One vector is turned by the same rotation once a tick. Each row is the vector after some number of ticks, and that number follows the row.
The counts run from 0 to 199.
[ 94  84 150 106  91  58 131 131 100 150 147 107 116 113 144 121 111 115
 144 132 123 149  98 149 102 123 114  88  94 147 113 143 151 154 163 153
 174 124 174 119 133 154 101  70 134] | 7
[115  77 120 129  92  94 150 132 138 146 144  65 135 128 105 125 102 117
  93 131 109 166  91 112 126 125 130 129 113 164 111 137 173 134 173 169
 172 120 150  82  98 154 154  88 155] | 157
[ 89  96 134 122 104  78 155 120 104 141 143  89  94 129 156 133 125 127
 101 119 108 128 116 123 119 115 127  97  95 161  88 142 161 127 158 134
 193  85 171 107  88 146 145  86 151] | 60
[118  80 123 133 111 104 178 124 102 118 154  79 135 153 134 139 103 124
  77 141 102 121 128  99 126 103 130 149  94 168 135 159 164 149 153 163
 158 122 164 112  76 152 153 135 130] | 58
[125 104 136 122  87  81 129 136 126 161 157  81 157 132 110 132  83 123
 120 114  98 169  94 111 106 149 122 159 110 171  99 132 161 153 180 143
 156 109 155 112 116 160 164 100 154] | 175
[131  86 118 101 100  62 186 146 100 149 130 108 128  92 134 143 104 106
 112 128 131 133 109 120  99 117 106 129  87 136 106 130 167 142 161 150
 174 116 189 120 118 160 126  94 118] | 152
[120  80 151 101 107  69 157 135 133 173 119 111 112  95 143 138 104 112
 138 114 117 152  90 127  98 105 123 118  98 140  96 142 160 144 163 152
 169 126 179 120 121 155 132  95 133] | 153
[123  58 167 128 102  85 148 131 131 168 126 111 130 115 154 150  93 113
 146 123  98 153  81 119  95 100 139 127 101 144 116 155 163 156 171 168
 155 148 176 121 112 163 135 134 118] | 154
[101  53 136 124  99  72 174 131 109 135 144 132 132 126 153 144 114 131
 109 172 145 138 127 134  98 124 132 100  90 110 112 145 144 168 138 158
 170 123 172 162  99 163 122 144  99] | 89
[123 100 132 116 108  70 171 130 130 163 125 106 124 122 143 137 111 130
 109 100 103 132 120 116 115 126 115 128 103 156  66 148 149 127 158 121
 196  92 170 107  79 141 144 100 147] | 197
[111  59 141 106 100  83 135 132 127 163 122 112 149 145 123 107  95 133
 118 161 110 143 127 115  96 137 101 177 133 155 102 186 133 171 153 168
 146 118 158 131 100 137 125 115 111] | 48
[126  81 152 114  88  87 119 136 135 168 140 100 163 133 116 136  84 113
 137 129  94 168  88 113  92 147 128 168 113 162  96 152 144 165 180 157
 146 126 156 120 115 155 153 100 141] | 74
[120  89 125 122 103  49 149 148  97 130 166  90 172 146 105 128 116 123
 116 148 129 171 113 122 106 152 119 122 125 148 131 122 167 173 149 169
 170 125 153 128 111 146 112 100 113] | 28
[ 97  67 144 119  87 100 134 105  96 133 145 112 141 164 151 134  92 141
 105 139  95 100 141 119 107 125 112 152  96 166 103 189 109 162 152 143
 163  86 161 123  89 148 154 124 139] | 141
[ 86  57 160 133  93  91 116 125 136 149 150  85 130 153 128 119  97 122
 124 148  95 159  93 129 111 126 134 115 124 166 122 169 145 160 173 182
 156 131 141 100 104 138 124 101 137] | 83
[ 76  75 106 109  99  80 163 136 112 129 137  91 122 134 114 101 120 128
  79 163 131 131 129 138 117 134  99 118 104 148  95 133 158 142 150 158
 177 105 156 118 102 143 135  78 120] | 86
[ 99  74 170 134  97  87 109 118 134 159 150  99 123 146 156 156 107 126
 132 116  88 157  89 129 107 123 165 110  84 142 112 143 145 161 168 142
 178 109 161 136 103 162 150 123 142] | 136
[ 99  89 140 116 122 100 154 115 102 144 115  89 108 143 161 126 104 130
 106 145  86 139 101 105 104 106 133 167  94 163 101 139 151 169 145 146
 145  88 182 145  92 161 156 121 102] | 132
[ 77  70 132 121  83  99 111 125 130 141 144  85 127 142 115 102  94 122
 124 154 111 155 100 137 108 141 123 123 120 163 116 153 143 156 168 174
 159 115 142 113 116 149 126  73 140] | 184
[118  77 135 130  82  72 163 146 138 157 151 129 144 108 130 159  82 111
 115 113 132 139 104 139  99 139 130  88  85 128  99 145 149 127 167 141
 191 117 149 116 106 158 144 114 164] | 117
[112  73 144 126  98  93 143 125 140 165 135  98 146 152 127 113 102 142
 103 123  96 134 129 118 108 138 118 161 123 173  77 179 136 138 157 148
 174 106 145 106  75 131 148 112 141] | 21
[ 97  72 131 113  93  76 123 140 146 164 139 107 159 136  93 102  85 122
 128 139 120 153 116 146  90 159 101 148 130 152  86 154 140 151 164 160
 163 115 143 117 108 139 121  80 130] | 47
[ 80  52 138 119  98 106 123 117 122 139 142  90 138 164 131 104  94 135
 110 178 101 136 106 135 107 128 123 147 117 163 123 177 127 177 156 175
 139 112 148 125 108 143 134  97 116] | 185
[106  57 157 126  88  75 135 131 113 152 151 142 149 146 160 130  91 134
 132 134 115 119 126 145  90 128 123 115 108 130 126 188 115 165 155 156
 174 132 160 138 112 151 116 131 124] | 44
[123  61 131 141 108  97 161 135 126 144 142 104 165 161 118 135  88 131
  96 156 112 155 119 108  99 135 138 164 108 134 107 153 146 174 153 164
 145 110 147 162  81 163 156 159 114] | 93
[105  78 126 116 110  82 155 121 102 135 139 113 152 157 137 117 105 144
  99 166 113 136 142 113 102 138 110 172 104 141 104 162 127 170 134 146
 157  91 170 167  86 151 143 132 102] | 168
[113  79 114 124  96  85 149 133  91 115 162 105 161 157 123 116 102 142
  81 158 126 125 143 123 101 148 107 148 102 143 114 145 142 172 140 146
 160  88 158 158  99 156 139 117 111] | 67
[104  98 140 131 101  76 147 122 121 149 151 100 117 117 149 159 109 110
 121 117 111 155  91 129 111 129 143  92  72 135  96 111 170 147 164 133
 187 100 170 125 108 178 151 107 145] | 135
[137  68 122 135 104  96 182 140 122 142 144 100 159 147 118 140  90 133
  77 133 119 129 132  94 109 125 121 172 110 145 110 164 149 147 153 155
 159 113 159 135  78 146 162 150 133] | 195
[107 108 120 110 106  67 162 130  90 139 140  97 115 106 145 146 105 119
 114 131 121 146  99 122 102 123 118 118  69 142  99 107 171 148 157 132
 170  96 181 131 116 172 156  94 131] | 33
[124  97 116 124 105  76 167 134 128 155 133 100 141 130 119 127  99 129
  97 122 115 152 117 110 109 145 116 159  98 153  67 130 155 133 145 126
 183  86 160 126  82 157 164 101 146] | 95
